Named moves (each a turn or a mirror), then the moves between two rows, first move first; the first pair answered:
M (before -> after):
[  1   3  13  -2 -34 -15   7  -5 -10   1  12 -13   9   3  19 -11 -24   5] -> [  0 -10  14  -1 -12 -24  19   5   5 -23   1 -19   8  -1  -2  -8 -29 -19]
[  7 -34  -7  -8  10  15   8 -28  23   2  -3  -7  -6  -4  15 -24  -4 -36] -> [ 13 -36  -2 -13  -5  22   4 -32   4  23   0  -7  -8  -6  25 -23  -1 -18]
[  0  16  35  -5  13 -21  24  19   0 -34   5   3  27   0  -5   8 -23  18] -> [  7  25  33   1 -12 -16  21   6 -21 -11  17   2  24  11  11   5 -16  39]
[  4   8  12   5  10 -18  12   0  11 -33 -16  -7  23  -3  -3   0 -26  -7] -> [  9  20  12  10 -26  -2   6 -13 -20  -5   0   1  20   4  29   2 -16  20]
F (before -> after):
[ 26   6   1 -13 -43   8  10 -21 -24  19   3 -12  10   1  36 -19   1   3] -> [ 20   9  -1 -11 -46  15   2 -21 -28  22   8  -8   4   4  31 -15   3   6]
[ -7  31  34  -7   2   8  25  -4 -29   3  26  -1  16 -27  28  14  11  11] -> [ -4  20  35  -9   8   1  31  -8 -27  -1  22  -6  16 -26  36  12   8   3]
[ -1  15   8   7 -10  -6  -2   3 -21   5   3  -9   5   5  26  -6  -1  20] -> [ -6   8   2   1  -9  -4   1   7 -16   7  -5 -12  12   2  32  -7  -6   7]
X (before -> after):
[  0  21   0  18  -8  -4   0  -7   3  -5   7   7  -8  11 -27   8  -6  19] -> [  5  14   0  17 -19  -4  -1 -16   2   2  12   7  -2  14 -17  -1 -19  21]
[  7 -24  13  -8 -20   2  -1  -6 -10  24 -16 -32  22 -12  55 -15  -2 -33] -> [-21  -9   3  -7  45  18 -22  26 -10  18 -15  -7   4  -6  17  20  35 -35]
[  3 -32  20  -2 -22 -22  25 -18   6   4  12 -17   8 -11  40  -9 -19  -1] -> [-20 -17 -12  -2  34  24  -7   1  -6  33   7  10 -20  -3  17  11  42  -3]
E (before -> after):
[ -7  25   5   6  29 -10 -10  20  10 -47  -3  35   3  19 -31  33  -9   9] -> [-11  -9  15 -14  21  10 -18  21 -30   0 -15  -3  25  -7  62  16   9 -25]
[-11   6 -34  11  12   9 -11   5  14  12 -12  14 -31  17 -34   5  10   3] -> [-24  -3 -15  -1  31  21 -15  21 -16  25  -7   5 -15   8  10   8  24  -1]
[  2  18   5   0  55  13 -13  17  -5 -28  22  10   7  10 -19  29  18  22] -> [ 20 -30   2 -20  16  15 -14  -7 -14  14  15 -33  20  -8  55   1  15 -25]
S (before -> after):
[  9  -6  -7   5 -19 -19  -6 -16  24  -4   1  -6 -18   3  -7 -12 -14   5] -> [  1  -6  14  -3   8 -26   7   7   8 -30   1  -9   6  -3  -2  -4 -18   3]
[  6  45  39  -6   9 -14  44  -2 -43 -30  30   8   8 -12   7  -6   9  -8] -> [ 22  42  -4   7 -37   1  18 -39 -23   6  31  23 -27  -1  -5 -31  21  -5]
[ 31 -18 -18  21 -58  22 -16  -9 -22  73  17   0   3  15  49 -36  18  21] -> [  3  17 -15  36  46  -3  -8  50  29 -20   3  39   2  34 -73  12   8  26]
[ -1 -35  11  12 -29 -20  24 -11  49 -44 -21 -21   0  -1 -31 -25 -48 -10] -> [  2 -38  23   4 -30 -21  31  -8  34 -37 -23 -31  14  -8   0 -32 -51 -18]
Then:
Between the rows of a pair lie 2 to 3 moves.
[-17  24   6  23  52 -18   8  34  23 -48  -8  16  -2  13 -53  31 -12  16] -> [-17 -23  25 -10  58 -16  13  35 -11 -20 -22 -28  30 -19  46   5  -5 -34]
F, E
[ -3  26  30  11 -11   4  10  17 -37  -1  15  12   6  13  11  16 -15  52] -> [-10  13  14  -4  24  25 -10  31 -47  13   0  12   7   2  24  21  14  19]
E, S, E
[  7 -32   4 -12 -13   2  -7 -10  -7  22 -13 -31  15 -19  59 -27  -6 -40] -> [-14 -17 -10 -13  54  19 -19  23   6  15 -23  -8   1 -17  17  -5  30 -51]
M, X
[  1 -10 -24   7 -26  -7   3 -17  25  -2  10   2  -6  31 -33 -29 -25   6] -> [-20 -33   5 -16  38  -1   2  15  -7  -2  -6 -23  27   5  21 -14  -6 -31]
E, E, M
[-22  25  -3  -3  68  10 -12  31 -25  -7 -10  17   6  12  -8  39  46   8] -> [-10 -25 -15 -19  66  -6 -10  18   9 -13 -32 -12   9  -9   7  13  30 -51]
S, M
[-14   6 -52  12  39  33 -19  17   3  24 -17  31 -26  -6 -26  12  62 -10] -> [  2 -45 -48  -9  16  15 -14  -9  29  17 -33 -12 -20 -25  21 -18  35 -59]
E, S, E
